In the data rows, the value 500 means zero.
A hidden rule labels the rows of this table. It goes by one to three of the table's principal directions, not those with the most spread.
436:582:504:546:570:543:580:546:446:448:449:392:423:369:478:503:537:299:502:376:538:412:533:546:436:364:321:455:623:604:515:359:632:341:440 Bq
674:531:428:454:387:362:433:314:497:511:456:454:541:639:561:531:485:790:509:464:487:769:377:345:454:463:567:547:545:384:432:624:225:598:491 Ck
716:369:328:408:448:475:504:427:609:483:444:484:557:447:612:577:702:504:422:568:423:728:467:411:203:606:570:400:534:394:477:452:537:654:603 Ck
555:470:617:454:600:378:431:377:565:402:507:540:373:497:639:506:418:376:549:697:646:289:596:626:683:520:483:403:599:322:468:386:607:678:619 Bq
407:609:613:583:551:522:490:499:446:485:523:487:400:471:494:465:421:357:569:521:566:337:590:583:586:423:436:432:519:518:497:419:638:394:502 Bq
497:386:630:399:421:505:412:526:654:496:523:328:429:380:427:350:551:311:514:623:600:337:588:595:513:566:432:509:537:375:363:240:736:474:629 Bq
570:586:556:511:506:476:461:429:452:495:402:485:512:530:444:481:498:426:599:619:551:346:426:529:621:451:571:599:544:428:478:493:508:396:475 Bq
510:559:601:447:607:461:371:318:286:447:549:423:422:570:487:407:276:558:696:440:603:448:463:414:744:272:291:524:634:479:419:510:350:330:343 Bq
361:585:446:529:603:531:597:564:424:429:512:494:499:456:551:529:408:515:535:300:497:445:475:521:534:408:389:472:539:649:574:544:425:411:408 Ck
332:598:535:575:361:618:396:722:599:753:610:563:609:455:356:445:433:608:458:508:515:382:389:627:571:630:840:519:126:537:542:549:610:485:652 Ck
312:690:466:492:542:801:485:555:386:718:556:511:581:478:741:571:513:406:573:413:510:446:579:483:287:423:466:310:350:672:582:553:675:144:534 Ck
552:487:568:506:440:567:448:432:456:560:445:410:517:578:468:502:563:482:491:528:504:582:504:423:442:430:440:581:551:526:422:482:519:363:449 Bq
662:631:412:451:500:485:517:362:311:563:456:470:509:611:573:551:433:607:582:443:472:607:395:301:504:339:405:558:652:482:532:658:200:361:382 Ck
336:413:647:456:484:552:497:574:604:397:458:417:498:412:421:372:570:297:594:592:561:254:646:661:537:591:480:569:475:481:423:321:765:404:524 Ck
524:619:446:666:279:423:677:640:615:600:363:668:597:609:428:645:616:675:375:557:379:581:440:542:442:696:915:681:332:468:660:726:334:769:580 Ck
403:487:566:566:420:600:546:598:507:496:450:410:551:483:329:430:583:428:517:463:445:479:497:515:456:509:496:641:462:602:458:447:586:318:431 Bq
430:410:450:582:412:538:537:619:514:557:546:537:542:536:321:485:598:620:319:382:367:766:548:427:338:550:499:546:388:649:492:567:495:519:421 Ck
551:320:328:628:435:531:641:769:581:528:460:611:671:472:113:524:719:575:202:429:251:719:297:458:400:660:655:729:361:701:574:609:425:586:389 Ck
413:338:668:510:388:508:473:543:610:393:531:320:466:394:249:267:615:395:560:494:474:519:549:544:500:577:388:591:457:470:337:273:656:411:490 IE
547:635:320:599:561:552:614:593:424:621:540:659:521:557:599:662:444:528:357:471:396:542:454:436:423:477:560:414:495:624:664:687:391:495:505 IE
405:635:570:603:334:478:424:556:595:642:479:542:588:624:424:504:453:708:450:538:536:473:428:582:580:571:812:612:279:494:484:616:483:531:581 Ck
223:435:558:562:397:761:556:720:641:612:445:504:686:487:428:493:793:390:379:488:417:510:619:603:241:667:589:576:234:724:490:479:817:277:516 Bq
381:329:724:509:436:435:491:488:678:315:463:436:415:436:435:383:615:344:567:634:557:405:727:669:514:652:498:514:476:376:381:266:777:649:582 Bq
560:681:492:594:289:464:495:441:503:646:404:553:599:696:538:601:498:772:516:536:462:648:404:431:457:537:820:619:374:433:535:720:294:569:544 Bq
492:576:428:525:394:711:381:611:417:836:547:543:687:627:387:536:485:672:386:480:436:601:347:384:433:475:680:610:286:660:515:699:446:266:467 Bq
549:479:478:472:422:462:499:458:651:564:476:592:555:537:636:560:670:546:425:621:483:601:537:524:372:671:643:431:379:386:523:546:528:666:654 Ck
470:352:569:539:618:226:639:559:656:108:412:499:427:494:241:351:470:373:446:608:506:202:503:688:852:584:395:744:718:472:424:402:467:600:394 IE
520:486:573:538:531:514:383:433:416:531:556:470:436:564:420:455:429:489:472:526:530:542:540:450:550:387:395:484:545:536:405:459:562:397:435 Bq
625:619:556:505:517:420:397:325:392:516:478:524:450:527:500:474:437:512:660:594:565:464:426:472:634:413:554:472:514:342:486:511:440:488:496 Bq
744:364:326:436:395:463:507:504:666:599:500:554:536:394:588:616:716:539:335:571:420:769:429:440:214:687:678:358:421:346:557:464:521:852:711 Ck
267:366:699:505:466:409:540:573:679:245:423:417:437:628:484:444:359:463:489:618:608:196:798:708:666:584:516:693:637:518:358:399:667:591:492 Ck
483:415:660:501:445:430:476:500:642:412:492:463:433:414:431:401:547:379:572:644:561:359:556:642:606:626:566:518:460:340:444:326:653:647:619 IE
163:310:658:517:387:665:545:787:838:472:465:449:664:502:343:353:738:311:346:651:470:251:675:752:438:800:587:691:287:655:377:370:905:306:589 IE
346:639:574:595:455:633:482:610:446:672:599:497:460:452:477:478:438:458:506:422:518:453:549:536:482:456:511:419:356:590:547:489:608:372:544 IE
336:649:392:647:642:415:769:614:389:279:349:586:572:570:334:520:495:523:471:297:393:395:426:538:630:403:408:726:618:766:610:697:285:290:192 Bq
441:419:661:440:585:504:415:534:505:378:523:433:427:419:352:324:360:263:660:680:610:85:558:652:787:499:458:583:568:421:409:309:703:388:496 Ck
570:501:502:453:414:481:438:481:571:600:609:447:451:509:549:444:449:534:465:560:510:540:514:451:476:541:483:424:492:399:449:471:474:521:629 IE
539:629:493:535:548:465:478:476:370:562:544:526:445:489:448:490:378:532:543:438:527:468:401:463:640:380:463:487:521:495:554:555:371:455:448 IE
306:622:532:585:685:504:678:598:280:308:409:511:486:542:303:439:360:384:606:357:479:209:513:544:769:309:282:740:686:740:564:594:375:167:162 IE
234:567:587:574:526:542:627:613:566:422:427:568:547:475:532:514:581:422:538:455:515:331:606:679:523:584:553:537:385:602:576:515:621:463:489 Bq
591:645:479:496:390:488:452:404:452:664:487:528:517:604:603:560:488:640:528:534:507:615:473:405:437:476:616:478:450:409:527:629:367:509:555 Ck
856:355:97:340:565:599:496:462:452:743:615:671:608:424:697:679:749:566:266:478:298:992:365:201:61:579:456:213:441:489:643:645:369:641:583 IE
475:402:719:330:466:520:266:379:616:490:616:273:346:359:601:305:428:294:672:654:716:297:679:601:541:504:361:319:537:268:288:141:838:456:709 Ck
445:618:347:489:538:559:585:555:493:638:490:677:623:533:684:642:599:593:412:430:447:572:463:484:376:560:586:419:357:584:669:718:395:503:530 IE
215:752:611:701:627:435:700:578:293:274:339:543:489:552:260:440:386:447:671:321:505:203:490:629:819:317:418:770:582:717:586:619:375:212:162 Bq
388:359:623:397:518:540:453:572:759:490:584:542:448:348:648:423:614:230:500:746:596:236:724:734:477:755:544:310:364:340:476:274:895:640:785 IE
999:358:132:267:302:520:442:361:650:759:398:565:725:594:812:769:765:715:325:739:367:913:289:228:44:715:859:440:485:247:546:675:306:817:759 Ck
601:653:503:479:646:415:460:348:287:403:489:420:423:457:435:408:337:442:716:438:569:359:325:444:748:259:313:520:686:452:482:476:332:276:348 Ck
432:649:523:444:504:502:433:381:461:570:470:567:555:658:757:585:397:656:596:533:597:442:549:504:545:469:602:467:451:459:524:664:412:476:534 Bq
211:474:800:563:550:511:492:579:652:387:472:506:454:500:459:402:510:276:530:651:644:110:696:801:736:597:488:572:431:521:436:347:813:450:559 IE
340:417:547:607:451:548:612:668:592:409:457:482:542:376:273:415:696:382:463:433:405:511:533:604:411:613:518:578:376:609:499:395:677:461:455 Ck
602:244:329:442:411:574:596:628:705:467:480:475:610:363:458:504:813:400:344:553:317:702:499:463:135:739:560:465:438:504:484:392:659:596:603 Ck
318:601:553:560:543:571:512:544:478:541:548:617:479:531:652:559:420:481:542:515:532:390:663:592:495:522:573:372:381:551:578:553:622:509:555 Bq
570:283:246:675:554:598:696:735:679:548:578:699:599:478:462:670:816:437:3:483:199:869:469:446:123:719:496:365:389:767:602:558:614:647:558 IE
385:248:577:505:440:523:607:673:772:323:449:482:542:352:357:392:753:267:459:641:425:378:631:689:408:789:572:571:405:475:448:288:813:603:597 Bq
345:282:721:343:392:598:315:533:680:508:623:215:457:382:453:277:492:413:550:496:639:416:621:585:503:559:337:489:454:447:266:187:771:414:625 Bq
267:499:675:486:533:560:415:511:513:445:576:335:417:447:530:399:368:435:577:390:643:360:626:602:579:402:320:442:519:576:387:326:683:360:500 Ck
642:366:327:544:462:489:602:650:676:532:527:587:547:405:439:564:681:452:256:565:349:636:412:504:320:695:624:446:432:504:566:478:549:710:633 Bq
475:493:723:495:509:429:471:426:471:398:489:383:348:472:408:367:437:338:633:565:611:312:594:565:711:425:323:571:641:400:414:337:555:448:467 Ck
576:485:463:389:571:525:510:414:508:445:441:479:524:448:667:525:571:369:601:586:531:409:497:506:453:512:455:437:578:417:507:446:550:451:541 Ck
391:397:690:566:355:646:374:613:559:658:611:458:518:539:328:406:480:512:454:574:492:512:553:529:533:584:594:575:302:541:408:435:663:464:567 IE
446:553:374:703:685:402:626:615:296:371:503:737:514:633:256:575:291:671:385:362:370:510:395:473:746:384:532:657:545:752:631:768:242:537:202 Ck
575:554:531:464:505:389:543:386:449:408:445:413:391:551:573:503:419:479:559:497:558:458:562:457:561:393:353:536:733:426:469:482:377:501:455 Ck
535:358:521:532:497:457:516:650:500:449:529:456:485:346:53:317:565:399:444:466:430:464:360:523:652:526:435:683:487:530:470:385:506:474:385 IE
651:416:245:665:596:530:655:660:524:572:538:806:583:580:507:750:583:552:141:554:269:715:397:434:365:631:663:441:437:674:692:721:414:744:517 Bq
584:568:434:442:574:448:472:391:382:490:477:494:457:445:546:521:485:506:568:421:549:550:458:440:488:375:416:423:581:454:531:500:430:496:442 Ck
488:631:519:484:475:540:496:499:470:598:491:509:490:503:594:525:455:460:567:544:553:375:520:523:519:480:559:473:483:453:551:529:508:442:560 IE
246:552:562:651:470:619:602:668:469:483:473:569:554:477:385:498:538:473:543:407:425:454:586:592:459:545:612:557:320:667:577:540:622:424:423 Bq
349:464:639:513:483:523:611:533:496:361:388:447:472:414:400:421:656:318:627:471:500:407:656:588:479:526:400:597:519:514:499:387:633:427:407 Ck
521:623:432:449:414:563:544:512:430:605:420:483:577:599:558:542:476:552:555:519:477:452:506:420:433:469:578:613:538:510:539:641:384:343:464 IE
Which label does each new row get?
394:264:616:432:462:452:577:589:749:240:406:390:487:569:554:488:443:397:468:680:559:213:724:678:570:664:537:678:681:474:377:357:669:648:566 Ck
472:363:512:482:378:508:572:635:630:489:473:532:552:419:378:458:643:483:489:552:424:511:534:556:435:707:654:594:373:437:536:468:551:671:563 IE
633:385:397:395:552:438:516:459:544:396:510:493:490:503:624:548:418:524:499:560:494:483:482:463:506:537:494:471:640:424:494:492:417:651:544 Ck
668:323:501:450:424:445:410:447:623:521:542:458:491:565:476:481:542:550:366:640:477:639:493:435:454:588:511:515:544:402:383:449:505:636:589 IE
448:582:542:505:572:471:524:485:500:450:513:462:420:436:601:509:415:417:554:460:588:354:513:580:588:439:419:420:570:486:526:428:526:501:540 Ck
490:724:498:470:491:502:521:350:442:589:384:634:590:694:887:719:438:682:629:547:581:457:500:498:521:488:705:484:456:427:631:760:304:579:560 Bq
363:676:519:504:656:504:437:422:346:496:578:511:418:537:695:549:237:570:590:352:633:399:552:518:625:293:372:345:554:584:529:552:458:405:445 Ck
616:178:569:451:416:409:433:486:595:332:508:365:501:496:209:340:533:551:481:556:439:624:443:449:578:583:459:702:574:427:316:361:467:621:434 Ck
687:565:232:454:622:519:602:509:430:502:403:589:652:531:543:605:554:482:451:534:393:459:265:406:471:473:540:567:601:568:601:670:319:343:418 Ck
613:597:317:558:621:413:683:498:439:387:362:615:546:485:519:625:576:462:470:464:416:485:359:488:497:469:528:536:615:547:643:619:345:525:403 Ck
750:263:197:506:450:506:550:600:608:558:503:569:678:541:346:589:723:661:146:480:249:916:283:312:227:636:588:572:466:618:497:620:365:620:472 Ck
487:689:579:448:689:445:400:261:202:422:508:437:372:572:633:490:200:535:751:386:670:373:504:431:754:159:245:449:725:495:475:536:333:304:316 Ck
520:582:464:579:420:601:549:523:444:639:523:510:492:514:561:579:555:509:458:444:422:672:533:407:302:479:514:421:448:556:560:551:494:466:528 IE
471:380:519:621:648:429:527:679:470:402:580:674:461:526:224:491:285:501:373:559:461:302:425:604:865:529:576:646:506:607:564:557:449:678:401 Ck
462:458:586:443:520:522:457:454:644:513:541:500:442:422:684:483:628:318:486:634:579:429:656:607:407:605:440:303:453:397:463:343:754:543:688 Ck
621:903:401:629:422:543:445:377:319:806:421:625:615:723:682:736:401:780:513:473:511:630:265:372:480:344:800:493:381:520:634:839:228:409:514 Bq
371:329:657:546:496:511:505:607:650:377:514:408:436:384:297:350:627:265:432:558:515:388:637:650:509:587:384:535:492:536:380:244:815:464:518 Bq
575:551:463:564:464:438:490:497:488:595:508:633:502:648:517:602:420:647:381:576:480:559:490:466:549:519:654:531:477:485:551:666:375:654:523 IE
547:421:568:397:478:557:415:418:545:548:542:472:468:466:627:466:573:391:567:638:539:498:610:492:418:564:460:384:476:368:449:395:643:512:619 Ck
749:236:330:403:416:580:521:594:735:582:536:526:578:369:564:565:753:370:316:706:362:643:454:462:192:777:649:385:436:381:513:383:665:731:754 Ck
539:341:455:491:511:519:558:543:542:423:433:454:558:534:377:487:641:444:363:507:417:581:505:455:412:522:390:634:603:607:434:478:523:419:394 Bq
643:544:611:449:496:428:409:251:391:447:460:377:379:513:588:473:451:462:692:541:599:535:521:421:545:354:370:453:667:329:413:400:454:486:486 Bq
508:333:556:483:372:524:500:577:738:486:475:472:557:454:453:452:678:409:442:679:461:473:542:594:404:736:656:543:392:407:432:376:697:615:665 Bq
530:456:403:453:408:501:549:469:465:466:415:449:625:564:441:492:602:678:530:381:395:729:426:361:364:504:508:643:502:541:475:616:309:437:371 Bq
695:329:233:590:532:502:567:641:530:538:574:679:617:535:357:615:544:651:217:499:257:783:289:369:398:618:652:517:429:625:584:662:346:696:476 Ck
514:453:552:416:531:440:498:449:525:436:505:576:440:499:642:521:429:468:613:635:563:360:620:563:592:583:563:450:524:339:539:491:507:706:586 IE
465:254:547:450:336:503:510:591:664:388:478:327:624:427:134:231:744:495:501:483:366:618:416:478:445:669:445:746:413:503:322:374:528:352:426 IE
532:405:418:513:488:591:567:630:517:543:535:464:571:495:387:499:542:499:366:438:385:578:390:425:452:522:432:597:518:639:506:531:428:411:449 IE
370:681:455:544:676:577:571:525:255:455:464:534:556:532:415:461:402:452:620:354:475:340:417:470:650:299:341:596:558:709:566:636:385:97:236 Bq
652:165:356:503:381:387:568:623:743:401:449:547:614:494:254:501:741:613:219:565:315:770:418:474:344:763:669:660:448:491:450:495:476:823:522 Ck
493:755:319:654:695:409:584:481:200:530:569:745:420:569:585:696:230:731:463:242:465:635:426:403:605:271:492:352:527:656:737:798:179:624:330 Ck
398:508:714:481:472:572:309:389:421:546:515:336:485:603:424:379:425:511:584:495:624:466:552:482:606:343:349:588:520:547:311:422:592:218:408 Bq
383:477:697:493:536:436:344:433:564:483:673:408:326:501:584:411:287:519:494:481:676:425:624:588:678:436:333:349:522:451:378:346:602:579:604 Bq
578:312:342:584:477:491:577:717:533:541:659:649:516:448:255:493:493:607:282:457:283:713:416:421:463:649:589:509:380:580:587:584:391:743:493 IE
654:346:343:476:470:431:507:543:541:473:472:600:620:595:402:570:478:711:384:551:389:629:353:425:523:605:710:648:489:494:520:655:305:721:463 Ck
